One turn moves each row of this set onto another row. After a few examples, where does it send each row asked below?
Zukev: [  2  -6   9 -22  -3   3   6  28  21 -21   3  19  -4  15 -33   4  -4 -20
 -29 -18  18  18   6 -29   4 -18   2   7 -14 -12 -34  24 -33  -2  -9   5
  35   4   2  14 -27  34]
fenel: [ 13  13   7   8  16  32  16   1 -13   5  -1 -18  34  19   5 -24   9   2
  27  27  -9  20  -6  -2  -4  -3  34  42  15  27  30  38   4   8 -22 -43
 -28  21 -13  21 -37   9]
veg: [  1  36  12 -11  29  21  39   2  -1   1   7 -32  29  18   8 -22  -4   7
  -9   7   8  15 -16 -34 -27 -12  39  31  26  10  13  36  19  23 -24 -33
 -33   8   2  16 -29  13]
Gogir: [ 10   0  17 -41  -8   9 -17  11  22 -20  -2   3  16   0  -8  14   4 -36
 -25   4  30  14  12 -23  19 -13   7   5 -11   6 -17  31 -12   9  -9   4
  48  -1  -4  -4 -21 -13]
kugo: [  5 -12  -3 -21  -7   4 -19  13   4 -18  14 -18  26   4 -35  10 -13 -41
   1   1  43  12   9 -11  21  -5   5  15  -6 -14 -20  20 -41  12 -10   6
  29   1 -20  22   3 -12]
tabas: [-26 -24  -4  -6 -30  25  12  18  -4 -16  26  -1  -1 -54  14  -8   0 -13
 -38 -11  26   3  -6 -24   6   5  11  14  -5 -29   8  16 -12  -1   9 -11
 -15  14 -19  13   7  36]
Vimuz: [  4  18   0   0  25   6  49 -20  -9   0  -7 -18  29  13 -12 -19   6   7
  17  16 -31  26   3  22  -6  -1   3  35  25  -9  30  28 -14  -2 -26 -33
 -25  10  -5  21 -35  -1]
vafo: [-23   6 -15  -7  -9   3   2  20  23  -4  15   5  14 -17 -38 -39 -13  -5
 -10 -22 -20  25  -8  24  12 -41  -9   7   6  11  43   7  29  -1   4 -32
  -6  31 -19  27 -44   1]
vedi: [-26  13  29  -1  -1  11  18 -16 -12 -27  21 -31  35 -17 -16  -6  -5 -23
 -51   9 -29  22  -3 -13   2   5  17   1  27   7   8  31  26   5 -18  -4
 -17  23 -19  -2 -43  47]
zeli: [ 15  23  34  23  -4  14  43 -12 -21  -9 -15  11   7 -22  -1 -22  16  -4
 -21  17  13   0  11  15   2 -38  14  14   9  18   8  10  22  -1   3 -50
  -1  36   3  37 -10 -11]
soni: [ -8  17  -5  -1  14  25  40  16 -15  16  -5   7   4  -9  13   9   8   0
 -16  17   3   9 -33  26 -33 -31   9 -10  27  -5  43  31 -11 -18 -37 -32
  15 -16  20  35 -20  -8]
leve: [-35   5   2  13 -12  -2  25 -19  24  -9   2 -14  36 -38 -22 -12 -12   1
 -10 -18  -1 -13   7   8  40 -45  -1  -1   9 -19   1  26  21 -10 -16 -46
   6  29  17  31 -26   9]
dupun: [  7  -3   6 -19  12  58  32   0   5   1  31  -6  26 -17 -16 -11   4 -30
  36  -3 -27  20  -9   2   3 -44  26  12   3  14  38  46 -21   7 -30 -37
   8   7  -6  46  -4   9]
Bir: [ 28 -14   2  -2   2  26   2  -8   1  -4  14 -36  10  -2  12  25  11 -25
 -19   2  10   8  12  -2   4 -11   2  15  18 -20   3 -36 -17  -8 -25  -3
  29 -12 -26  14 -13 -26]
val: [  7  -7  -9 -25  -6  15 -15  10   0 -20  16 -23  26  13 -31   8 -11 -36
  -3  -5  43  18   5 -16  20  -6   3  15  -5  -2 -22  16 -38  10  -9   6
  35   2 -25  14   3 -16]
nuf: [-10  40  16  -5  -2   5  28  -2 -42  14   9 -27  17 -23 -19 -11  17 -22
 -19  10   8  14  12  11 -12 -49   8  19  34  -9  35   2  11  10   5 -40
 -10   6  -3  45   0 -22]
pebag: [ -5 -15  -4 -19 -15  12 -14  37   9 -23  11  -8   7  19 -24  13 -16 -20
 -15 -14   4  29  23 -27   6 -19 -11   4   8  -8  -6  14 -53  -9 -18  14
  30   5 -28  25  -7  12]
sev: [-23 -12 -12   4 -29  16   6   0  -1   9  20 -19  17  -5 -13 -17   2  -6
   3 -32   7   1 -25 -19  38 -45  29  17   0   1  13   1  21  10  14 -38
 -27  32 -19  41 -18  24]
vob: [-14  -2  -2   2  19  13   8  12   3 -35  46 -10  18  -7  -7  19  33 -18
  22 -10 -21 -18 -17  14 -15  -3  -3 -12  10 -15  16  55   8  -7 -28 -33
  11  36  24  28 -35 -14]
Nam: [-18 -11  -5   2  35   7  26  11   0 -40  44 -28  18   5  15  28  12 -25
  -8 -13  -5  -4 -27  -2 -21  -2   7 -15  24 -36   5  46  18  -2  -6 -28
  -7  32 -10  29 -24 -16]
kabe: [-25 -16  -4 -28 -12  12  -3  40   1 -20  38  -5   8 -47 -42 -30   4 -16
 -28   7  20   9 -14  -8  -9   1  -7   4 -18  10  39  15  -5  23  -2  -6
  -2  24  -4  12  -9  44]
fim: [-17  40  13 -10  13  29  57 -12 -11   5   6 -26  24  12  10  -7  -6  18
  -9   5 -25  11  15  -4 -15  -8   9  16  40  -8   0  35   6  -4 -38 -34
 -21  10   6  10 -30  18]
Bober: [-23  19 -11  20   2  23  22  -5 -30  17   6 -15  22  -2  16  16  15 -15
 -32  17  35  -4 -40  11 -25   0  28   2  33 -19  11  13   0  -7 -24 -26
  -9  -9   2  25 -33  24]
kono: [-25  31  -9  41 -16  24  24  13 -35   3  24 -22  20   4 -17 -30  11 -15
 -17  -8   6 -11  26 -15 -22 -38   7  28  31  -4  18  -3  -1   2  -9 -43
 -11   8 -13  50 -32  14]
foru: [ 12  18   6  -3   3  34  -4  10 -15 -16  35 -31  -4  14 -45   7  -8  -2
 -22 -17  13  15 -13 -16 -27 -15  -2  11   7  -2 -20 -35 -23 -22 -33  -6
  13  15  -8  10  -1  20]
tor: [-24 -34  -4   5 -14  20  22  30  26 -27  21   4  11 -47 -17 -25  -5 -14
  -5  18  18 -28   5  -9  17 -11 -15   2 -21  -5  32  40 -26   1 -10 -33
  13   6   3  24  -6  14]
dipaf: [-15  12  -7   8   7  22  23 -30   0  -7  19   5  19 -13   0 -23 -13 -39
 -15 -18 -31  26 -19   5 -16  -4  25  22   9 -44   8  43 -16 -24  -8 -32
 -13  -9 -25  33 -32  14]
vapu: [ 10  -2  23 -39 -14   7 -23  23  23 -21   0  12   9  -6 -10   7  -4 -38
 -24   5  27  14  15 -21  13 -10  10   2 -10   7 -15  32 -11   6 -12   4
  42   3  -7  -1 -17  -7]
dama: [  2  -7  -8   7  19   7  12  36  -8 -44  46  -4  -2 -10 -19   9  35  -4
  20 -22 -16  10 -30  -1 -10  -6   9  19  10 -13  30  39  24   3 -18  -4
  -8  38  19  19 -39 -11]
Nebak: [ 17   6  27  12  11   6 -16  39   8 -28   6 -15 -11  11 -28  -4  -7  -2
 -31  12  -3   2 -17 -47 -17 -38   5  11 -13   9  11  10  -9 -33 -23 -29
  25 -12  14   7 -31   2]
Dapaf: [ 32 -15  13   3  37  17  -5  13  -4  -2   2 -23  19  -1 -16  17  11 -34
 -19  31  14   6  -1  13   6 -23   7  12 -20   3 -17   8  -1  -2 -15 -38
  53 -12   9  21 -40   2]
zuk: [  4  -1   0  31   4  22  53  18 -21  -9  -5  -1   6   0 -29   0  14  18
   8  22  25  -7 -41  17  -6 -24   5   5  16  23  37  16 -12  -6 -46 -17
  -2  15  24  23 -19  11]
ripa: [ -7   2  -9  25   0  19  20  23 -23  -8   5 -19  16   6  -3  -3   8   5
 -33  21  28   5 -37   4 -26  -2  14   2  42  27  50  -3  10  10 -34   3
 -17  12 -16  11 -34  11]
Zegil: [-25 -28  -8 -31  18  27  27  16  18  -7  20  -2  24 -56  -1   0  -5 -28
 -33   4  19  15   2  11 -10 -12  -8 -14  -5 -27  22  26 -23   6   1 -31
  22  18 -16  38  12  32]
Viro: [ 14 -10  16   7   5  21  57  15  -3 -36  29 -33  25 -21 -29 -29 -16  -7
  -4   4  -3  -3 -11 -24  19 -22  24  24   5  30  17  42  22  41 -28  -1
 -16   7   0  15 -16  -2]
dusev: [  2  -4   6 -22   1   6   5  21  19 -28  -4  16   1  19 -32   4  -5 -16
 -30 -19  11  23   4 -27   6 -20  -1  10 -20  -5 -31  29 -30  -8  -7   1
  45   4   3   9 -33  25]
togul: [-12 -17   3   8  17  26  16  34 -19 -42  46 -27   6   3   6  33  27 -12
   3 -15   1  17 -25  -8  -5  -5  19   4  26 -17   7  31  31  -4  -3 -12
 -18  53 -10  17 -27  13]
gokiz: [ -6 -12  -7 -18 -14  16 -12  27  10 -28   9  -8   8  27 -31  10  -9 -16
 -13 -20   6  32  14 -34   8 -23 -10   7   4  -5  -2  17 -54 -16 -15  11
  33   5 -26  16 -10  11]
neval: [-18   5 -15 -21   6   6  12  10   7   6  17 -30  39 -29  13 -12 -24   0
 -42 -32  -1  15   1  -1  11 -50  17 -15  15   5  14  23  32  22   2 -35
   2  27 -12  51  -4  -7]
Mubi: [ -2  21  17  31  14   4  37   3   5 -14  -5   6  18   4 -18 -34  21  -8
 -35  -1   3   1  15 -13 -35 -44   6   7  20  18  40  -6  10  10  -6 -41
  -1  36 -12  49 -39  23]

Gogir goes to dusev
kono goes to nuf
foru goes to Bir
Where do these go?
leve goes to vafo
dama goes to togul
dipaf goes to dupun
Bober goes to soni
Zegil goes to tor
kugo goes to vapu
fim goes to Vimuz

One turn moves each row of this set onto another row. After a few examples, where does it send each row asked below?
zon: [ 25  12 -14 -15 -21 -29 -24  29 -15  13  10 -25 -22  12  16  -4  15  57
   8 -27  50   1  -9 -26  11  26  25 -10 -13  16 -32  -7 -24  16]
zuse: [-10  -3 -44 -25 -34   5 -10  -5  -7 -21 -11 -13 -37  -1 -18  -7  33  68
  15 -18   6  -8   7 -10 -11  45   6  -9  10  58  42 -25 -13  26]
doso: [ 13  -7 -12 -25  12 -26   2  53   7   5  -8 -38   7  34   5 -27   9  48
  -2 -21  31 -20  -4  -8   5  24 -23   5  26 -16 -19 -12  -1  17]
Vav: [ 38 -51   0   7  27  -6  -3  46   5  12  20 -13 -37  20  -2  12  17  21
  16 -36  19  -6   9 -18   4  12  23  -6  -8  24  23   0  -5  -6]
sigoz: [-32  -4  -5  19  -6 -10  -4  41   4 -20  -5   2   5 -20   3   2  -9  28
 -12 -16  31 -24  24  22  19  48 -10  39  -3  32  -4 -11 -19  20]
Reson: [ -2 -12   3  -2 -13  -4 -28   0 -37  12  -4 -15  -8  10 -20  -3  -5  57
  -5 -31  52 -28   7  29  16  32 -14  30  16  63 -13   4  16  10]
fiz: [  5 -30 -34 -26  18 -14 -23  15  15  -4  25 -19  14  18 -12 -13  23  66
   2  -5  54  -6   7  -5  -8  21 -30  29 -16  42  -8 -36  17  18]
Vivov: [ 16 -13  -9   2  19 -23 -32   6 -16   8  -2 -25  -4  -6   4   1 -19  63
  43  -4   9  -3 -31 -27 -17  29  -8   7  20   1  36  28 -10  19]
zerir: [ 44 -23 -25 -36   4 -11   8  48  18 -16  11 -25 -20  34  -2  -2   7  52
  -3 -28  10  -3  -4   6  12  25  11   9  23   5  -7 -25 -26  29]
kepen: [ 26   5   0 -29  -9 -20 -18  49  24 -25  -4 -35 -19   3  26  22  21  51
  12 -31  30   8  12   5   4   8  24   2   2  19 -13 -11 -13  22]
leguf: [ 18 -12 -15 -20  -6 -16 -34  54   7  15  -3 -25  -9  21 -24 -12  25  52
  12 -19  36 -18 -14 -19  -8  35 -11 -16   2  17 -53 -10   3  22]
par: [ -2 -25 -12 -53  14 -10  -8   6 -13  48 -33 -22 -31  15 -30   2 -11  42
 -10  -5  32 -30   8   3  18  31  -1  22  14  37   6  17  16  24]
nup: [ -3 -12 -15  -4  -2  -4  11  17 -19   5  -4 -14  -9 -17 -11  15  11  66
  18 -10  51 -21  -2  22   6  23  -8  11   5  18  93   0   3  38]
vip: [ 31   3 -20 -16 -13  -6  -9  60 -16  33  28  -5   4   7  15  -1  25  73
  -7  -4  52 -24  11  -6 -19  42 -28   9 -23  41  10 -28 -23  24]
Tebit: [ -3 -12  -7 -20  11 -27 -10   3  13  18 -13 -65 -35   1 -20  18  23  51
  13 -15 -12 -14  -6  -4 -35  39 -17  -7  -8  52  16  18  -4  13]
fovo: [-32 -17 -13  12   8 -10  15  10  -8  58  -6  26 -26   8 -32 -33  -7  54
  13 -20  27  -9  -8  -5 -14  13  -1   3  -3  39  44 -11  -8  17]
terer: [-24   0 -40 -19 -19 -28  20   4  -9   9  -7 -40 -28   4 -42  -8   6  51
 -13 -16  20 -20   2   0  21  34   8  31 -25  49  11  -6 -29  24]
binon: [ 18   1 -17  25 -43  -3 -10  30 -12  -5  -5   4   3  -1   7  -3  -6  61
  16 -24  37  -8  -7  26 -18  23  -7   1  25  84   4  -6 -20  14]
Fasu: [-25 -17  -9  -8  -8 -23 -38  -6 -15  -2  -1 -21 -10 -19  15  16  18  50
  20 -40  11 -18   5 -20   4  46 -23 -32  21  47  31   3  18   7]
Nad: [-43 -27   0  10  15 -17 -20   7   4  30   0  10   7 -31 -15  17  -4  63
  21  -2  37  13  -1   8  -8  13  -9   7 -17  51  21 -14  21   8]
Zime: [-20 -31 -24 -10  -5 -20 -27  20 -25  36  13  12  -3  -7 -17   6 -14  58
  20 -27  -2 -15 -29 -33  44  30 -11   0  23  18  22   8   4  18]
zado: [ 21 -23 -42  20 -10 -14  18  45   8  -2 -20  -6  -4  -4  21   5  -7  58
  39  24  23   9 -19   2 -15  18  18   0  23  44  28   8 -20  26]
siz: [ 29  -9  -9   2  -6   3 -11  90 -19   7   6 -14 -11  -4  -9  16  25  66
  32 -13  46 -18   6 -22   3   5  16  10 -17  15  29   5  -7  21]
Fivi: [-27 -15  -6 -10 -12   7  -5  61  18  35  -9  28 -18  -8 -14   9  10  46
  -2  -8 -32 -13  -3  -3   9  35 -22  23  20  26  15  -3  -3  12]
Fof: [ 11 -42 -26 -24  28 -15  17  29  19  35 -32 -23 -30   3  14  20   0  35
  10  30   9  -9   1  -3  -7  38   9   2  17  28  20  20   2  26]
finud: [ 11 -22 -23 -39  16 -23  -2  17  31  16   4 -16 -11  30  -7 -26  -1  30
   0 -41  37  -5  13 -23  -2 -15  -4   2  -2  33  30 -18  10  -1]
Tanev: [  8 -30 -18 -20 -13  -8 -11   7  -5  36  22  12  -9 -29 -11  36  -5  62
  -1 -11  30  -1  -5  21  -7  44 -11 -15 -11  60  56 -22 -13  26]
runon: [ 19 -15 -16  -6 -12   5 -37  50  13   3   3  34  -2 -16 -13  -4 -38  40
  18 -20   8 -22  -9  -1 -13  44  -7   6  23  27  15  -4 -35  37]
Mikuv: [-29   2 -22  10  -9   6  19  18  -9  -9  -9   0 -23   3  12 -12  35  63
   1  11  -4   3   8   3   7  46  -1  45   7  13  34 -17 -13   9]
savu: [-11 -40  -2  27  23  13   8  27   7  16  -5   6 -41   4 -34   2  32  44
  16 -16  18 -28   4  28 -22  42 -15   3   7  36  51  -2   4  29]

finud goes to fiz
Tebit goes to terer
Where do these go?
fovo goes to Nad
Fivi goes to Zime
Fof goes to par
zon goes to kepen

